(in the rows, 128 means zero)
Rows swapped in pairs by one turn or mirror: which row each one swaps with
The rows were stretched afterwards, more along some directions than others.
Z275: [148 151 140 125 139 142 129 166 102 120  88 128 139 151 146 121 126]
Z868: [117 129 133 130 186 135 161 152 123 140 136 152 132 161 104 105 125]
Z703: [128 132 101 142 140 135  98  85 154 120 108 106 141 105 125 153 140]
Z158: [179 133 115 117 110 126 128 139 138 132 103 114 141 159 147 144 130]
Z874: [138 127 135 139 141 109 121 140  99 111 102 159 111  85 105 104 130]
Z594: [121 105 149 127 160 105 177 139 109 123 151 136 107 146 122  96 116]
Z641: [119 130 140 138 139 120 153 147  84 116 117 157 110  96 109 110 127]
Z936: [144 151 136 122 136 152 126 158 104 116  83 127 137 138 148 124 118]
Z563: [131 110 102 145  99  96 156  92 127 144 140 109 106  82 123 149 117]
Z911: [126 145 123 157 167 133 126 115 111 107 139 145 158  90 110 101 140]
Z788: [168 109 123 119 126 111 142 136 134 124 117 114 119 152 151 116 116]
Z547: [134 127 121 145 135 112 100 134 118 111  91 168 120  81 101 108 133]
Z415: [ 92 137 122 152 150 144 181 132 100 147 143 117 118 142 143 144 119]
Z428: [151 157 137 105 105 137 109 132 129 119 102 127 174 138 121 154 139]
Z998: [117 138 122 144 162 137 139  95 124 125 141 108 131 131 134 143 123]
Z519: [ 93 128 111 131 136 144 151 152 103 107 148 136 109 113 113 134 145]
Z44: [ 94 138 122 142 137 140 178 138 107 148 145 108 120 152 141 151 125]
Z116: [124 119 121 141 148 124 148  97 113 120 165 105 130 132 140 135 126]
Z254: [134 143 134 142 152 137 125 154 107 115  87 140 123 120 128  99 117]
Z629: [134 135 110 135 143 131 113  79 154 116 111  99 141 110 136 144 134]
Z986: [ 99 134 127 156 164 121 166 117 124 132 151 146 161 148 107 131 138]
Z224: [126 100 104 147 106 100 149  99 143 152 143 110 112  96 116 143 123]
Z840: [113 129 109 151 121 128 164 114 103 148 131 100  97 112 147 157 121]
Z614: [151 117 126 139 145 110  94 144 116 113  85 160 126  87 102 105 144]
Z463: [117 137 105 149 155 136 123  92 137 122 126  99 138 122 129 155 135]
Z357: [129 115 105 154  92  98 154  92 133 142 132 109  98  95 126 152 116]
Z489: [112 160 121 153 160 149 120 117 111  91 128 142 154  97 107 107 134]
Z495: [133 136 105 149 140 129 119  81 129 119 119 104 132 113 139 153 134]
Z268: [127 171 115 157 145 155 109 120 108  85 113 133 156 103 116 130 136]
Z323: [130 161 124 138 148 147 109 117 115  80 112 130 160 116 122 112 137]
Z389: [116 154 110 140 139 157  86 129 118  65 104 128 151 107 107 133 146]
Z481: [143 115 121 140  92 105 154 106 129 145 112 116 101 124 143 146 108]
Z786: [169 122 135 121 133  94  98 137 126 115  97 122 130 106 114 113 138]
Z564: [132 142 133 101  91 130 128 118 124 120 131 118 151 110 121 165 136]
Z853: [142 139 125 114 129 138  83 143 128  72 103 121 151 134 110 135 140]
Z709: [164 146 104 130 102 137 128 135 128 133 102 124 134 141 136 159 132]
Z637: [115 157 124 162 164 139 137 109 104 102 145 149 153  87 117 105 144]
Z63: [102 126 100 165 109 101 142 106 135 135 152 109 114 101 104 154 143]
Z622: [ 98 131 125 129 175 143 161 157 117 130 149 150 133 151 103 116 141]
Z334: [106 140 111 148 144 136 142  86 119 116 149 106 134 122 136 149 137]
Z542: [106 123 115 148 130 119 155 112 107 113 183 111 128 132 120 153 137]
Z662: [110 141 132 155 159 118 161 116 121 143 146 143 164 155 109 138 140]
Z638: [138 135 112 128  71 126 130 130 109 101 115 116 107 106 137 163 137]
Z434: [155 149 136  97  99 138 112 132 125 116 110 129 166 129 132 154 138]
Z16: [128 162 126 149 156 149 113 128 110  97 125 139 159 106 118 112 137]
Z602: [124 134 135 160 156 106 148 117 124 124 131 156 159 141 109 121 136]

Swapped with Z357: Z874
Swapped with Z911: Z703
Swapped with Z868: Z709
Swapped with Z786: Z63

